Named moves, each a turn or a mirror, and the order they were made in; the first pair answered:
move U:
[ -2   3   7   4   0   5 -13  -1 -10   3]  ->  [ 8 -6 10  4 -3  3 -6  8  2 -2]
[  0   3 -11  -4  -2  -2  13   7   0 -10]  ->  [ -6   9 -10  -4   2   1  10  -1  -8  -6]
[ -5  14  -3   1   0  13  -4  -2   0 -13]  ->  [  2   8  -3   4  -4  11   0  10   8 -17]
move W:
[ -9   4  -9  -2  12   0  -2 -11  -4   4]  ->  [-7  1 -2 12 10 12 -5 -3  1  1]
[ -3   7  -1 -20   7  -4   3 -20  -6   5]  ->  [ 3 -4  8 17  1 22 -3  5  8 -1]
[-1 -1 10  0 -6 -1 -9  3 -6  3]  ->  [-2 -1  8 -2 -5 -3 -8  2 -8  5]
[ 2 -6  8  5 -5 -7 13 15  0 -5]  ->  [  1  -3   6  -6  -2 -15  13   7  -3  -1]
move X:
[ -2  10  -8 -11  -4   4  10  -1   0   8]  ->  [  8   0  -4 -15  -6  -3   9   3   5   6]
[ -2 -12  10  17   1  18  -3  -4   0   0]  ->  [-13   0   4   0   7   9  -2 -21 -13   5]
[ 5  0 11  9 10 10 10 12 -1  0]  ->  [-3 11  3  2 14  8 10 -2 -9  6]
[ -6  10 -16 -18  11   1 -15 -17  -4  11]  ->  [ 14 -12  -2 -24   3 -12 -15   4  10   1]

(two moves a pair)
[ 8 -7  3 -6  3 -2  4 12 24 -4]  ->  [-10  12  -1 -18  11  -5  -3 -12   1   7] : W then U
[-2 -4  2 -1 -4 -3  4 11 12 -6]  ->  [-13   8   1   5   2   7  -7   1   0   0] : U then W
[ -5  12 -14  -8   0   8   4  13  -3   0]  ->  [  5   0  -7 -11  -2   2   4  19   3  -4] : X then X
[-10  16 -14   9   5  16  11  -3   3   3]  ->  [  2   5 -10 -22   4 -16  12  -6   5   2] : W then X
[-8 13 -9  9  1 12 11 -4 -3 -1]  ->  [ 4 -1  0 15 -3 12  6  9  8 -3] : X then W
[ 6 -2  0  7  5  9 14 12 15 -5]  ->  [ 0  6 -7  4  6 11 18  6 10 -3] : X then U
[-6  7  0  2 14 13  3 -1 -5 -3]  ->  [  6  -5   4 -14  12  -4   6   4   1  -8] : X then U
[ 4 -9 11 -2  1 -4 -7  2 -7  1]  ->  [  0  -1   7  -6   6  -6  -6  -5 -14   2] : X then W
[ -7   8   9  11   4  14 -16  -2 -11   2]  ->  [ 15 -13   9   0  -4  -5   0  16   9  -9] : W then U
[-1 -3  2 15 -4 19 -2  7 -3 -4]  ->  [ 13 -14   7 -13  -5  -8   0   5  -2  -6] : W then X
[ 10 -19  21  -3  -2  -9 -18   5  -4   4]  ->  [ -8   1   6 -14   5 -10 -14 -17 -19  10] : X then W
[-9  9  1  6  2  5 -5 -3 -4  2]  ->  [-8  8 -4  8  1  8  2 -1  2  1] : U then X
[ 5 -6 -5  1 -3  2 12 11 14 -4]  ->  [ -6   9  -9 -13   5  -7   7 -10  -4   3] : W then U
[ 18 -17   9   1  -5 -12 -15  11  12   3]  ->  [  1  -1   3 -15   4 -18 -21 -13  -8  12] : W then U
[-13   2  -5   5   2  11   4  -5   0   8]  ->  [-4 -8  1 11 -3 13  0  6  8  4] : X then W
[ 3  8 18 16 -4 14  1  8 -7  2]  ->  [16 -1 15  0 -8  0 15 15  5 -6] : X then U
[-13   9  -4   4   5  11   4  -8 -10   1]  ->  [  5  -6   2 -19   2 -12   7  -3  -2  -3] : X then U
[ 11 -10  -6 -13  -7  -8  -2   4   4   0]  ->  [ -6   4  -4  -3  -2   4 -12 -10 -10   9] : W then U
[  4   5 -12 -15   4 -11  12  -3  -2 -10]  ->  [  2   4 -11  11   1  13  11  10   4 -11] : X then X
[ 10  -9  -2 -17  -3  -5   4   6  12  -1]  ->  [-12   7  -6   7   3  21  -2  -3   0   8] : X then U
[ 20 -15  18  -5  -2  -3 -10   5   8  -5]  ->  [ 11  -7  23  -6   5  -1 -21  -7  -5   2] : U then X
[  0  -1  -7 -18   0 -19   4  -9   5   0]  ->  [  8  -9  -1 -15  -2 -19   5   0  11  -3] : X then W
[ 6 -4 -3 -6  0 -3  5  1  8 -1]  ->  [ 6 -5  2 -8 -1 -7 -1 -2  4  1] : U then X
[ -4   1  18  -2   1  -6 -29  -5 -13  10]  ->  [ -3   2  12  26  -3  18 -21   8   1   6] : U then X
[  3  -2 -13   9  -8   6  16   9  20  -8]  ->  [ -7   9 -18 -13  -1  -7  15 -14   3  -3] : W then U
[  6 -10   3   0  -9 -10   2  -1   1  -7]  ->  [-7  0  1 14 -6  6 -1 -3 -3 -2] : X then U
[-9 13 -5  2  1  8  4  5 -1  6]  ->  [ 8 -2  2 -8 -4 -7  3 13  7  0] : X then X
[-10   7   1   2   2   3  -6  -3  -9   0]  ->  [ 0 -4  8  7 -4  3 -9  9 -1 -1] : X then W
[15  3  1 17  3 11  7 10  7  0]  ->  [  3  14  -3  -7   9  -7   0 -11 -10   6] : U then X
[ 7 -7 -5  2 -4 -8  4  2  3 -3]  ->  [-3  5 -9  7 -1 -3  4 -7 -3  1] : X then X
[-10   5   3   7   6   4 -12 -12 -11   6]  ->  [  4  -9  14  13   1   3 -15   6   1   1] : X then W
[-6  7 -9 -8  2 -3  8 -8 -2  1]  ->  [ 5 -4 -3  7 -5  6  5 10 10 -4] : X then X
[  8 -15  -2  -8  -6 -20   2  19  11 -11]  ->  [-24  16 -20   5   6   4   4  -4  -8  -1] : X then X
[ -9  -3  12  28  -5  22 -19   6   0   2]  ->  [-17   7   6  23   0  20 -20  -8 -10   6] : X then W
[ 6 -7  6 13 -4  9  4 13 10 -6]  ->  [ -7   6  -5 -16   3 -11   6 -12  -6   1] : X then X
[-6  5 -4  9 -3 15  3 14  8  4]  ->  [  5  -4  -2 -16  -5 -10   6   9  11   1] : W then X
[ 4  2 -4 15 -4 14 12  9 12 -5]  ->  [  5   5 -13   0  -5   4  21   5  12  -6] : X then U
[ 0  0  5  9  1  8 -3 14  4 -1]  ->  [ 3 -2 -1  3 -2  1  6 16  9 -4] : X then U
[ 13 -11  -6 -18   3  -7   9   3  17  -9]  ->  [-13  12  -9   7  12  21  -2 -12   1   3] : X then U
[-16   8  -8   9   5  20   3  -1   3  -1]  ->  [  2  -5 -10  -2  -1   4  16   9  16  -9] : W then U
[ 11  -8  21 -23   8 -18 -30   2  -9   0]  ->  [  1   0  25  13  10  12 -38   7 -11   3] : X then U
[-11   4  -9   3   3   8  -8  -2   6   6]  ->  [ 3 -9 -1 -6 -1 -5 -8  6 11  3] : X then X
[ -8  11 -10   7  -2   7   4   1  -7  -3]  ->  [ 2 -1  0 13 -7  5  2 12  0 -8] : X then W
[ -2   4 -12  -9   2 -10   7  -8   4   4]  ->  [ -7   8  -6  -6   3  -7  -5 -13  -6  10] : X then U
[ 14 -13   5  -1  -9  -9   2  14  13  -7]  ->  [-7  7 -4 22 -3 18  1  3  4  0] : X then U
[-8  6 -8  5  2  8 -7 -2 -6  8]  ->  [ -5   5 -13   7   0   9   3   4   1   5] : U then X
[-6  4 -4 13 -3 14  0 -6 -5  1]  ->  [ 1 -3  2 17 -6 13 -4  1 -1 -2] : X then W
[21 -5  6 18  0 -1  7  9 -2 -4]  ->  [  7  11  -5  -4   8 -11   9 -13 -17   4] : X then X
[ 6 -5  7 14 -7  0 -5  3  3 -6]  ->  [ 3 -4  1 12 -7  2  3  5  7 -9] : X then U
[ 6 -6 -8 15  3  5  5  8 -3 -5]  ->  [  1   2  -9  -2   8  -7   1  -9 -16   1] : U then X
[ 1 -1  2 14  3  9 -1  7  6  0]  ->  [ 8 -3 -4  4  2  0  9  8 13 -2] : X then U
[ -5 -12   1  13  -1   5   0  15  12  -4]  ->  [-16  -2  -2 -11   7 -11  -7  -8  -6   5] : U then X
[  1 -14   7  15 -16  13 -10  11   8   5]  ->  [  7 -23   7  -4 -15  -5  -8  11   9   3] : W then X
[ -4   7 -16   7  16   5   6 -10   0   0]  ->  [ 15 -10  -4   4  11  -7   4   7  12  -8] : X then X
[ -8  11  -5  -2  -3  -2  -5  -8 -10  -3]  ->  [  1   1   1  14 -10   7  -1   7   3 -10] : W then U
[ -6   5 -10 -15   1  -2  12 -13   5  -4]  ->  [-12   8  -6 -12   3  -2   2 -19  -4   1] : X then U
[  7 -10   8   0  -4  -3  -2   8   1  -1]  ->  [ 3 -5  9 -5 -2 -5 -9 -2 -7  5] : U then X
[ -8   1   9   2 -12  -1  -8  -6 -19  14]  ->  [  5 -13  14  -5 -18 -10  -7   4  -9   8] : X then U
[-2  1 -7  0  4 15  1 -3  0 -2]  ->  [  8  -9  -1 -11   1   3   0   2   3  -6] : X then X
[  9 -13   8   3  -6  -1   6   9  14  -6]  ->  [-12   6   7  10   2  14  -9  -9  -8   5] : U then W
[-12   9  -6   2   2   6  -2  -6  -7   4]  ->  [ 2 -2 -2 10 -5  7  3 11 10 -4] : W then U
[  1  -4  -9 -11  -8  -1  21  13   7 -10]  ->  [-14   6  -6  11  -4  21   9  10  -4  -3] : U then W
[-17  -1  -3   5   8  -1 -15 -11  -6   7]  ->  [ -3 -15  -5 -11   3 -17  -3  -2   7  -3] : U then W
[  2  -3  11  -5  -4  -2 -16   6  -3   7]  ->  [ -4   5   7  -2  -1   3 -16   0  -8   8] : X then X
